Each row is where one point has got to under a steady rotation. How many ticks took it there?
The counts run from 0 to 554.
[ 53   9   5 -30 -12   7   9  34   9 -40 -20 -35  -1   7  19 -15   1]  126
[ 11  10   2  -5 -10 -25   2 -16  37  10 -13  -9 -19 -40  35 -46 -10]  217
[ 18   8  -6  16  -6 -30  12   9  52  -8  -1 -22  -8 -24  36 -16  -4]  534
[ 22  -1   0  37   6 -16  26  27 -15  22 -30 -18 -30 -15  29   5  -1]  509
[  4   3  12  33 -33 -30  11   5  50   6   8 -31 -23  20   8 -12  -6]  417
[ 44  16  21  12   5 -10  -8  28 -23 -18 -46  -5 -13  27   6  16 -14]  282
[ -4   5   7  -4   9  -8 -32 -18  10  31 -34   8 -45   4  -5   4  -7]  62
[  5  -1  25  -2 -40   0  -4  -5   9  33 -20  -4 -55 -12   7 -24   3]  290
[ 33   1   9 -33 -27   5   9  16   9 -11 -14 -21 -12 -23  34 -40   2]  13
[ 27   5   3 -11   0 -12  15  -1 -16  14 -38   4 -18 -37  34 -23 -19]  364
[ 16   7 -29  12  10 -18  12  -1  21  25 -16 -20 -19 -34  36 -11  -9]  421
[ 30  13  13   4  21 -31 -16 -16   5   0 -42  20 -32 -21  19 -12 -23]  409
[ 22   5  26 -11   1  19 -24   2 -11  17 -48   4 -37  26 -19  12  -1]  324
[ 39  21   3 -34  23   5 -30   6  -3  -9 -49   9 -23   1  -5  -3 -18]  93
[ 13 -11 -32 -13   5   4  12  28  28  26 -10 -34 -19 -27  41 -13  11]  116
[  9   8 -14   7   9   4 -27  31   7  14 -31 -23 -37  33 -17  31   5]  426
[ 18  10  25  21   4 -23 -10 -10 -22  10 -47  13 -42  -6  22  -4 -21]  134
[ 12   2  -1   7 -28  16  -1  48  23   7  -3 -42 -27  25   2   0  13]  40
[ 35  15  17 -38  -9  10 -29   4  12  -6 -31 -11 -26  24 -18 -13  -2]  95
[ 27  13  36  18   5  -9 -13  12 -23   1 -50   9 -27  18  -4  22 -11]  440
[ 41  15   9 -36  -4  11  -5  27   0 -29 -32 -19  -3  13   9 -15   3]  400
[  5   7  24  -5 -58   3   3   2  22  20 -14 -23 -34  -3  11 -28  12]  404
[ 33  16   4   0  23 -32 -22   8  41 -31 -19  -4  -5  14   9 -10 -24]  182
[ 31  29   3 -16  30 -24 -31  -1  28 -24 -24 -11 -14  19  -1 -11 -24]  297
[ -1   4  -8   4 -18  -1   0  18  52   7  10 -36 -24  19   6  -5  11]  460
[  2  -4 -10   5 -24   4   5  24  45  33  10 -40 -34   1   7 -13  14]  346
[ 48   9  19 -15  15  -5  -7  23  -7 -25 -49  -6  -6  11   9   9 -14]  398
[ 16   6  37  18 -41 -20   9  -3  32  -7  -6 -11 -22   8  13 -25  -2]  99
[ 38   9  10 -38  -6  26 -22  27   4 -13 -33 -25 -16  27  -6  -9  10]  515
[ 12   1 -12 -16 -15  16   5  33  45  10   6 -45 -21   3   8 -15  15]  504
[ 21   3 -17  20  32 -20   9  19  17  19 -21  -8 -26 -23  36  10 -11]  307
[  8   6   9  26  14 -37 -11 -20   6  24 -26   6 -40  -7  19   2 -21]  452
[ 36  -7 -19  -6  45   1   6  26  -1  17 -27 -10 -22 -17  22  14  -6]  467
[  2   7   0  17  17  -8 -29  -7  14  26 -32   4 -54   9  -7  17 -14]  222
[  6  -3  36  12 -31  -5   2   2 -16  34 -33   7 -49 -19   8  -7  -5]  132
[ 26  25  14  17   8 -26 -14   7  47 -31 -19  -9   3  29   1 -11 -25]  67
[  9   5 -20  28  22 -30  -1  -3  24  19 -14  -2 -17 -22  31  -6 -21]  147
[ 13  22   1 -23   7  -4 -35 -12  40  -9 -21 -10 -33  21 -20  -6  -9]  413
[ 22   3  25  18 -23 -21  15  -6 -12  23 -44   7 -26 -28  35 -12 -14]  248
[ 24   2  15 -30 -37  19   0  10  11  19  -9 -34 -24 -14   8 -33   7]  129
[ -4   0  -1  35  -9 -19  -1  -2  29  43 -11 -10 -46  -9  22 -11  -3]  30
[ 13  -6   0  -2 -28  18  12  15 -12  34 -26 -18 -54 -17  11  -3  13]  551
[ 20 -12  -4 -22 -12  20   4  13 -11  44 -26 -11 -41 -22  23 -11   5]  436
[ 14 -10  -7  38   1 -22  24  19  11  26  -5 -23 -23 -16  36   3  -5]  464
[ 15  -2   9  26 -31  -1  26  31  15  17   3 -40 -23   7  23   4  11]  42
[ 12  23  24  22  16 -26 -25 -11   7   7 -36   8 -35   5  -6   8 -21]  179
[ 10  19  16  22 -17 -22 -11   4  39 -14  -4 -17 -23  35  -1  -7 -11]  531
[ 28  12  -9  -2  19 -19 -13  26  51 -25  -7 -18   0  22  10  -4 -15]  342
[ 30   2  11   1 -33  -8  18  17  -9  -3 -14 -18 -22 -22  38 -29  -9]  477
[ -7   6   4  -1 -26 -12  -7  -8  48  19   5 -21 -33  -6   9 -22   3]  28
[ 44  14  28  -6  -9  -7   0  22  -3 -34 -29 -18  -2  14   8 -13 -22]  284
[  7   6  -2 -14   7  -7 -30 -22   5  38 -40  16 -47 -19  -1  -9  -3]  61
[ 45  10  -2 -22  27  10  -2  29 -16 -13 -44 -10 -17   5   8   6 -15]  513
[ 38  13 -18  -8  26  -4  -6  44   2 -26 -32 -21  -7  20  17  12 -10]  80
[ 23   8 -14  36  26 -23   5  15   1  18 -26   1 -27  -3  32  30 -17]  192
[ 38  20  -7   4  33 -24 -16  11  38 -27 -12  -4   3  25  10   6 -24]  341
[  5  -4  -7  -4 -38  12   8  35  32  24   5 -43 -31  -2  19  -7  15]  505
[ 27  -4 -23   5  18  -9  19  31   9  19 -24 -27 -19 -29  45  -9  -3]  1
[ 18  11  -5  45  38 -26  -7  14  12   6 -28  -2 -23  28   6  35 -29]  498
[ 10  14  23   2  -5  -1 -22 -11 -14  30 -37   9 -57 -10   0  -1   1]  18
[ 56  15  12  -7  -3   1   9  38  -4 -44 -25 -24   2   9  20 -16  -9]  125
[ -1   8  12  34 -35 -24  -7  -5  42  25   2 -17 -36   0  24 -22   0]  144
[ 28  16 -23  -5  37  -4 -21  26  26  -1 -29 -11 -16  29   5  12 -15]  36
[ 16   1  15  22 -32  -6  26  41  11 -11  -8 -36 -12  23  15   4   2]  315
[ -2  -7 -22   4  -3   6  -1  11  38  45   1 -33 -50 -12  20  -6  11]  73
[ 25 -11 -32 -12  17   5  21  18   4  28 -28 -18 -32 -33  38  -3   2]  2
[ 25  13 -29 -10  32  10 -25  29  14   3 -23 -16 -26  18  -4  14  -6]  310
[ 20  -7 -21  14  -3 -19  26  32  24  12  -4 -28 -18 -25  45  -9  -4]  0
[ 24  -8  -4  20 -16  -9  35  34  11  -7  -9 -33 -10 -12  43 -15   3]  158
[  9  -7   5  18  -9  15  13  31  -5  46 -25 -20 -45 -10  15  20   8]  393
[-14   1  -6  23 -25 -16  -5  -9  45  38  -2 -17 -46 -10  16 -12   9]  29
[ 23   9 -18  21  47 -18 -11   6  17  -3 -36   5 -22   2  18  22 -22]  34
[  3   7  -7 -10 -16  -7  -8   9  51  11   8 -33 -24   4  11 -24  11]  186
[  1  12   7  25  27 -18 -34   0  25  10 -24  -6 -36  31 -15  25 -12]  223
[ 22   2  -2 -27   2  10 -15  13 -24  24 -42   6 -50 -19  10  -3  -6]  322
[ 44   6  -8 -26   8  16  -3  51  23 -22 -12 -36  -9  21   2  -7   1]  82
[ 21  -8   7  25 -29  -9  30  26   9  19  -9 -31 -17  -9  33  -3  -1]  43
[ 26  13  31 -15 -45   8  -7  16   8 -12 -20 -28 -27  22  -7 -15   6]  517
[ 31   9  30  14  -9   2  -1  29  -4 -12 -23 -15 -26  34  -4  28 -11]  8
[ 27  18  28  12 -27 -28  10   0  25 -15  -7 -19 -15 -10  29 -39  -9]  215
[ 18   4  11  30 -24  -7  22  36  25  -6  -2 -44 -15  18  10   1   8]  156
[ 20  14  36   3 -25  -6 -15  12   6 -22 -24 -10 -22  35  -9 -11  -5]  212
[ 30  -2 -19 -12 -10  -4  11  35  34  -5  -2 -34  -3  -2  30 -21   2]  388
[ 12   1  -2  30   5   4   4  27 -18  41 -31 -13 -43  -2  12  30  -8]  235
[ 31  11  -5  37  21 -23  -3  29  30 -13 -16 -11 -16  32   1  26 -14]  384
[ -2  -6 -22  12  -6   7   9  21  15  53 -16 -29 -46 -12  10  13  16]  233
[ 32  29   6  -6  33 -25 -24   0  24 -14 -33   8 -21   7   3  -4 -23]  296
[ 24  13  12  34  23 -34 -17  10  29 -17 -17  -2  -6  37  -3  20 -21]  225
[ 10   9 -20  -2  35   2 -26  14  30  17 -22 -12 -45  22  -7  28  -9]  266
[ 30  -3 -17  -5   5   3  25  26   0  16 -26 -27 -15 -36  37 -10   0]  160
[ 34   6   8  21 -22  -7  18  47  15 -22  -9 -31  -5  19  13  11  -6]  430
[ 56  10  14  -5 -21  -8  20  34   7 -36 -16 -22  -3   3  18 -22  -4]  11
[ 23  16 -12  -7  34  -3 -31  17  49 -16 -18 -21  -8  21  -8  -4  -9]  457
[ 36  18  20 -11  27 -22 -20  -2  10 -18 -34   6 -16   9   3  -7 -26]  137
[ 43   5  -8  10  29  -8   1  35 -13 -12 -35 -18 -13   7   4  18 -14]  238
[ 32  -7 -14   5  -6  -9  31  30   7  11  -7 -30 -15 -23  48  -9   3]  159
[ 22  24   3  10  32 -34 -20 -12   8  -9 -43  13 -21   8  17  -3 -28]  295
[ 18  17 -17 -18  28  -6 -34 -12  33  24 -29   5 -36 -17   7  -8 -19]  105
[ 48   8 -10  -3  38   6   3  33  -6  -2 -45  -9 -10   7  15  22 -18]  353
[ -2   9  -3  -7  17 -13 -26 -14  25  40 -27   5 -52   3   4  13  -8]  221
[ 23  21  17  26   7 -34 -11   3  31 -14 -24  -6 -17  27   0   6 -20]  66
[ 18  -3  -7  42   4 -29  18   6  26  31  -5 -18 -34 -23  28   0 -13]  305
[ 12  18  21  28 -20 -38   6   0  42 -12  -8 -19  -5   2  22 -35 -18]  374
[ 18   8  19  15 -15 -23  15  -8  -1  12 -27   6 -18 -37  26 -29 -16]  522
[ 29   0  -3  18  -9 -14  19  33  25 -18   5 -34   0   1  28 -10   6]  272
[ 20  -2  -1 -26  -8   0  11   4 -15  20 -29   0 -28 -48  25 -30   0]  479
[ 18   3 -33 -11  32 -10 -17   6  28  22 -23  -1 -38 -17  19   3 -11]  264
[ 23   8  15 -10  -3  22 -18  27 -25  18 -37  -9 -39  18 -15  13  -5]  165
[  0  10 -10 -19  11 -14 -13 -18  28  30 -21  -9 -32 -27  25 -23 -10]  219
[ 42  -3   6   4 -12 -11  34  25   0   8 -19 -24 -10 -25  39 -20  -3]  318
[ 25  -3  25  16 -46  -6  29  28  -2 -15 -14 -35 -15   8  22 -13   8]  475
[ 13   2  32  11 -50  -3  19  23  -4   9 -18 -26 -28  10  13 -11   5]  360
[ 24  -1  -2  24  17 -17  14  18 -28  15 -41  -7 -28 -17  23  14 -12]  510
[ 30  -5 -14 -20   5   7  13  15 -13  19 -30 -14 -21 -38  34 -24  -3]  320
[ 26   5   7 -20   4  19 -17  13 -18  26 -51   5 -49   2 -15   9  -7]  323
[ 25  12  10 -39 -27  -7  -9  -1  35  -6  -8 -25 -11  -6  17 -42  -5]  446
[ 30   8   4  31 -12 -16  12  36  28 -19 -10 -38  -6  17  21  -1  -1]  271
[ 10   1 -36   1  17  -1 -15   5  21  40 -17 -18 -46 -13  21  10   0]  538
[  3   7  12  -2 -11  -2 -15 -11   5  38 -30   2 -55 -10   4 -16  -1]  176
[ 25   6  17 -29 -26  -5   3   0  21 -17 -13 -20 -13 -24  31 -40  -4]  172
[ 29   4   9 -30 -24  22  -6  37  14  -8 -11 -29 -18  30  -8   5  12]  357
[-12   9 -19  15  27 -12 -27   2  16  37 -25  -6 -50  19 -12  21  -3]  381
[ 36  14 -19   3  21  -8 -10  39  35 -31  -5 -25   0  22   7  -3  -6]  501
[ 19   7  33   1 -52   9  -2  19  16   4 -19 -31 -22  17  -4 -16  11]  518
[  1   9 -24   3  24  -2 -29   0  22  38 -21  -6 -49   1   4  12  -3]  380
[ 25   4  30  -5 -54   5   8  38   5   6 -12 -31 -24  18  -1 -20  10]  359
[ 37  13  -9 -32  18  16 -13  37  -3 -10 -29 -21 -14  21  -6   7   0]  355
[ 49   9  15   6   4  -4  10  39  -7 -28 -28 -12  -5  32  11   8  -7]  124
[ 38   0 -14 -17 -16  14  25  30  18   1 -10 -35  -8 -15  17 -22  15]  548
[ 12   1  13  -2 -16   5 -12 -10  -9  42 -34   3 -53 -11  14  -6  -2]  17
[ 15   4 -29   3  37  -7   3  18  23  26 -18  -7 -24 -28  40  -2 -16]  422
[ 11  -6 -25 -13 -10   2  11  22  41  31   2 -41 -27 -15  27 -13  14]  231
[ 34  10   8  -6  17  -7  -1   6 -24   4 -40   3 -23 -29  26   6 -22]  91
[ 14  10  -6  30  15  -6 -27  11  16  16 -20  -5 -43  23  -9  30  -7]  382
[ 25  18   4   7   2 -28 -17  10  45 -24  -4 -17   9  12  15 -15 -25]  68
[ 28  11  11  -2   2 -28   0 -11  -8  17 -30  13 -22 -26  30 -21 -19]  523
